One vector is turned by the same rotation once a step. Each row is the vector after some number of steps, and that number follows the row.
The counts run from 0 to 202.
[  9 -14  -9 -10 -15  16 -36   4  21   2  27  15  -2 -22   0  29 -23  34
  16  21  50 -29   8 -19  -1 -54 -11 -25  -1  18  -2  -1 -15 -18 -18  53
 -12   8   6 -17 -10   1   9 -17  18 -16  20  39  13 -30   0  -9  -6   6
  26   4 -26 -18  17  12  14 -27  -3 -18 -33 -41 -16   0 -20] : 37
[  2  -9  -3 -18  22   6 -19  -1  15   7  21   2 -12   5 -24  19 -38  45
  24  20  30 -43  21 -14 -25 -56 -18  -8  -1  -1   2  -6 -10 -14  -1  52
   3  37   1   0   3 -19 -10  -8  18 -13  26   8  18 -14  -6  24  -3   7
  17   5 -15 -20  21  -7  19 -29  -3 -19 -31 -28 -21   9 -40] : 202
[  8 -15 -16 -22   6   9  -1  -9  27   1  21   1 -21  -9   3  20 -27  43
  15  28   4 -36  15  -2  -5 -31 -17 -12   5  16 -14 -12 -16 -15   2  59
   4  28 -23   0   2 -16 -29   4  13  -1  18  -6  33 -12  -5  33 -21 -12
   5  -3   4 -30  46  -2  19 -23   2 -30 -46 -16 -17   1 -39] : 191
[ -3  -6  -3  12 -10  37 -38   6  14   3  11   9 -20 -29 -24  41 -26  27
  19   5  42 -16  -4 -23 -16 -67  -8 -24  -6  13  21  16 -17 -21 -12  46
   5  11  -3 -10  10  -5  -1 -25   9 -25   5  33  -1 -22  -7  -4   0   9
  28  -1 -26 -23  11  12  11   5 -23 -10 -26 -50  -5   6 -17] : 133
[ -2  -9   7  -3   5  27   7 -11  -1   5  17   9 -28 -27 -20  27 -21  22
  32   7  30 -40 -10 -17  -8 -29  -9 -42  10 -18  34 -10 -24   3 -14  65
 -20  28  -5 -21   5 -19   1 -14  20   3  28  19  17  -6 -18   1 -11 -15
  22   9 -14 -30  15   6   7 -14 -20 -10 -32 -25 -37   7 -19] : 50
[ -6 -30 -11 -11  -4  28 -28 -13  47  13  -7  -6 -22  -7 -24  38 -26  45
   6  -4   8 -20  -2 -13 -21 -55 -24 -10 -17  18 -15  25 -20 -12  -3  26
  27  23  -9  16  11 -19 -18   7  19 -10  -8   2  -7  14 -10  36   2  13
   8  30   5 -23  36  18  25  -4  -7 -25 -14 -32   9 -13  -4] : 98
[-19   2  -5 -13 -13  15  -9  -3   8   3  16  16 -23 -18 -23  24  -5  31
  18  23  35 -38  -4  -4  -7 -43  -7 -39  20 -12  31  -5 -13 -21 -20  56
  -3  49  -7 -12  -8  -9 -13  -4  -7  -1  17  36  10 -13 -11  -5  -4  -6
  31  -3 -21 -30  19   3  19 -11 -20  -3 -30 -43 -18 -15  -5] : 151
[ -2 -10  -6  -1 -19  36 -49  -9  31 -10  -6  19  -7 -24  -3  29  -7  51
   6  -4  34 -15  10  -9  -5 -49 -25  -9 -17  33   5   4  -5 -24   6  51
  -3   4  -5  16 -10   8  -7  -6  21 -17  -5  33  -7 -19  -6   6  -7  -2
  27   2 -13 -32  17  14  21  -8 -17 -14 -34 -61  -5   9 -14] : 127
[-12 -18  -1 -19 -30  17 -19 -13  27   5   7  10 -17 -34 -35  18   2  32
   3  -5  29 -26 -24 -13   1 -45 -35 -35  14   0   5   0 -39  -7 -27  56
 -10  28  14  -7 -22   0  -1  23  10  12  20  41  -7   4  -4  -5  -5  -4
   9  16  -2 -28  15  24  16 -13  -5  -6 -25 -42  -3 -16  26] : 154
[-21 -13  -3 -18   0  -5  23 -18  14   2  11  -6 -34 -16  -7  20  -7  24
   6  17  10 -36  -9 -11  -4 -17 -21 -37  27   5  -1 -17 -45 -11  -1  82
  -9  40 -11  -7  -7 -10 -10  11   6  24  19  11  10  20 -13  16 -18 -24
   6   7   0 -39  31   2  17 -11   8 -28 -44 -18 -22 -14  -2] : 73
[ -4  -9 -18 -19 -15   3 -25 -11  43  10  17  14  -8  -3 -10  35 -13  49
   5  25  12 -29  12  11  -6 -47 -25 -13  -6  39  -7  10 -10 -40   2  42
   5  26 -18  20 -14  -4 -37   6  10 -16  -6   2  11 -21   0  29 -14  -9
  19  -8   0 -30  39   2  25  -8 -10 -18 -36 -33   7  -6 -26] : 9
[  0 -27   0 -11   0  31 -14 -11  40   2 -12  -5 -30  -7 -17  40 -12  42
  -9 -18   2 -21  -2 -19 -12 -36 -31 -14   0  14 -15  12 -23  -5   7  43
  10  38 -23  15  18 -38 -19  12  23  -6  -2 -13   2  17  -7  40  -8   4
  -2  36  11 -21  45  17  34 -10  -3 -30 -15 -23 -16  -5  -5] : 97
[  3 -33  -6  -3 -11  31 -24  -6  39  -6   2  -9 -14 -21  -5  39 -20  43
 -10  -7  12  -5  12 -21  -8 -52 -38  -5 -13  30 -27  15 -26 -15  10  45
   4   3   1  22   6 -14 -14  12  29 -13  -4   4  -9   5   8  24 -11   2
  -4  21   5 -28  37  26  23  -6   1 -36 -26 -35  -1   3 -11] : 109
[ -4 -21  -8 -20 -16   1   9 -17  34   2   7   5 -26 -16 -11  14  -3  48
   5  17  -1 -39  -6  -2   1  -9 -35 -35   8   8  -7 -11 -27 -13  -5  61
 -11  32 -20   7 -10 -22 -31  20  10  10  25   1  16   7 -13  27 -25 -24
  -3  17  13 -34  33   9  34 -18   2 -21 -38  -7 -22 -16  -5] : 175
[ 17 -25 -13 -16 -13  29 -45   4  47  -2   4  14   3 -24 -24  24 -18  49
  -1  -8  15  -8   8  -4   8 -50 -51 -18 -19  23 -27   6 -24  -2  -4  42
  -7   0   9   8 -20  -9 -17  12  31 -13  20  22  -3  -1  11  13  -8  -2
   0  14  10 -21  23  23  17 -27  -7  -8 -32 -42 -12   0  -7] : 24
[-23  -9   3  -8  -3  13   4 -14  12  10  11  -1 -35  -8 -10  31 -24  25
  24  19  29 -55 -25 -11 -24 -25  11 -42  14  -4  34  -3 -36 -13 -14  67
   4  39 -13  -9  16  -9 -16 -14  -5   1   5  23  21  -2 -26   2  -7  -4
  21   9 -20 -34  20   7  11  -5 -16 -21 -27 -34  -5 -11  -7] : 66
[ -6 -35  -6  -5 -21  28 -11 -10  30  -4  -2   2 -24 -39   5  26   1  31
   4  -6  28 -19 -29 -16  -3 -26 -29 -41  11  16   3   1 -50  -6   3  67
 -14  -3  11  -7   0   4  12   7  20   2  17  42   0   5 -17   2 -11  -5
   8  25   5 -38   6  22  10 -14  -6 -25 -34 -44  -4 -18  18] : 58
[-18 -24 -22 -29  -8  -5 -20 -15  37  20   7 -12 -14   1 -18  36 -11  50
   1  10  17 -36 -11 -13 -28 -59 -26 -15   5  10 -25   6 -38 -18 -10  40
  23  28   7   9  -5 -14 -13  28   1   5  -7  29   7  17  -6  17   0  12
  14  22  -2 -21  30   8  25 -17  14 -30 -20 -31  13 -21  15] : 87
[ -5 -11   0 -14 -34  17 -10 -17  38   4   5  11 -28 -32  -9  19  16  36
 -12   0  14 -25 -25  -2   6 -13 -43 -42   9  12   7  -4 -30 -14 -13  72
 -24  27   5   1 -19 -18  -5  26  20  10  21  24   3  12 -13   6 -18 -21
   2  23  13 -34  29  21  26 -14 -13  -8 -31 -34  -9 -15  15] : 159
[  9 -25 -14  -8 -20  30 -45   6  43  -4  21  14  -2 -22   0  15 -15  49
   7  15  32 -25  11  -3   5 -47 -29 -12 -20  41 -20   9 -13 -30   3  39
  -6   5   1   5 -14   1 -12   3  31 -24   7  28   2 -19   5  16 -11   2
   9   8   0 -22  27  15  22 -15 -11 -20 -31 -47  -3   1 -17] : 25
[-10 -19   3  -4 -12  30  -6 -26  34   2 -10   4 -40 -25 -21  22   4  34
   5 -20  22 -34 -33 -13  -9 -17 -39 -39   0  -2  25  -3 -35   6   2  52
  -8  23   1  -1   5 -10  -4   4  19  10  15  25   1  29 -31  11  -5 -18
  12  43  10 -33   8  19  17 -12 -24  -9 -29 -45 -16 -21  17] : 63
[ 11 -15  -3 -14  15  28  -5 -13  25   8   2   5 -25   0 -24  23 -45  41
  23  -2  11 -40  13  -3 -21 -31 -29 -14 -12   1   5   2 -22  -2  -3  50
  15  30 -22  14  18 -18 -35 -16  30 -14  25 -11  23   5 -16  32  -3  -9
  10  19   7 -29  27   2  20 -22 -19 -17 -38 -29 -28   7 -35] : 197
[-16  -6  -5 -12 -18   4  16 -10  17   6  28  12 -23 -34 -14  23 -15  25
  28  20   7 -30 -21  -5   0 -27 -23 -46  17   7  29 -14 -40 -16 -14  76
  -8  23  -5  -6 -16   0 -31  13  -4  10  18  24   9  -5 -15  -2 -15 -21
  20 -14  -3 -45  22   3   9 -11 -14 -10 -39 -15  -5  -1   1] : 157
[  7 -17 -14  -1 -11  30 -35  -4  47   5   3   9 -14  -8 -24  50 -23  49
   4   8  24 -34  -4 -16 -11 -55 -12 -17 -13  30  -1  25  -7 -30  -5  36
  14  25 -15  10   2 -25 -26 -11  16 -31 -10   5  13 -23   5  24  -3   8
  22  13  -2  -5  43  15  29   6 -21 -24 -11 -36   9 -17 -17] : 14
[-14  -8 -15 -26  -6  -7 -12  -3  27  11  30  11 -18  -4 -36  25 -35  44
  13  27  -4 -31  13  -4 -11 -67 -25 -22   2  11  -8  -4 -22 -28 -16  49
  24  40  -8  13  -5 -14 -33   6  -1 -11  15   7  11 -12   6  25  -5   3
  22 -17 -10 -25  35   0  20 -14  -6 -13 -42 -12  11   1 -19] : 4
[  2 -18  -7  -7   9  13 -11  -8  36  -1  12   4 -25  -7  -3  30 -42  43
  25  17  16 -43   6  -3 -24 -41 -10 -21 -13  18  13   4 -19 -23  -1  46
  17  17 -24   8  13  -8 -36 -18  25 -24  11 -10  27  -8 -13  38  -8   0
   9  17   2 -28  31  -4  19 -13 -10 -30 -33 -20 -10  -2 -42] : 196
[-17  -7 -15 -27  -9 -16  12 -12  10  14  19   4 -28  -7   0  19  -8  41
   7  32  20 -43  -6  -3 -19 -21  -9 -28  26   2  16 -19 -28 -22  -4  71
  -1  44 -15   0 -11  -2 -22   4  -9  14  14  25  18   5 -20   3  -2 -11
  15  -1 -16 -42  24   1  14 -15   6 -18 -57 -31 -11  -8  -5] : 72
[  2 -31  -9 -15 -15  11 -22  -4  48   9   8   1 -18 -17 -29  32 -28  40
 -10  -2  -3 -11  -4 -12   3 -59 -42 -17  -4  21 -29  15 -31 -16  -1  45
   7  12  -3  21   1 -11 -20  29  17  -3   2   9  -7   7  15  27 -12   0
  -3  14  15 -23  43  17  22 -10   8 -18 -29 -12   8  -7  -2] : 7
[ -3  -5  -4   4 -30  35 -34  -1  34  -2   5  13 -12 -38   2  36   8  33
   2   6  40 -20 -24  -7   3 -35 -16 -35   2  31  29   9 -19 -28   4  58
  -6   2  -7  -1  -4   5  -9 -10   9 -16  -3  39  -4 -24 -12   1 -13 -11
  29   8 -15 -33  18  15  13   6 -24 -15 -28 -55   1 -11  -2] : 144
[-11   7   9  -1 -17  22  -5 -13  14  -2   8  15 -26 -33 -26  26 -10  32
  24   4  16 -31  -6   3  -1 -21 -35 -38   0  -6  49 -14 -15  -9 -11  59
  -8  32 -22   2  -7  -2 -18 -11  15   2  28  19   5  -2 -19   9 -15 -23
  30   0  -4 -43  16   5  14   1 -37   8 -38 -42 -14   4 -12] : 146
[ -3 -24  -5 -15 -21  33 -34  -1  25   5   7  11 -16 -27  -1  30   2  35
  11   7  58 -35 -18 -34  -3 -48  -8 -39  10   8  -3  -1 -31 -10 -13  52
 -16  13  14 -19  -2  -9  22   2  16   4  14  50   3  -4 -13  -6   1   6
  16  23 -18 -17  13  28  18 -16   0 -22 -23 -47  -9 -19   9] : 53
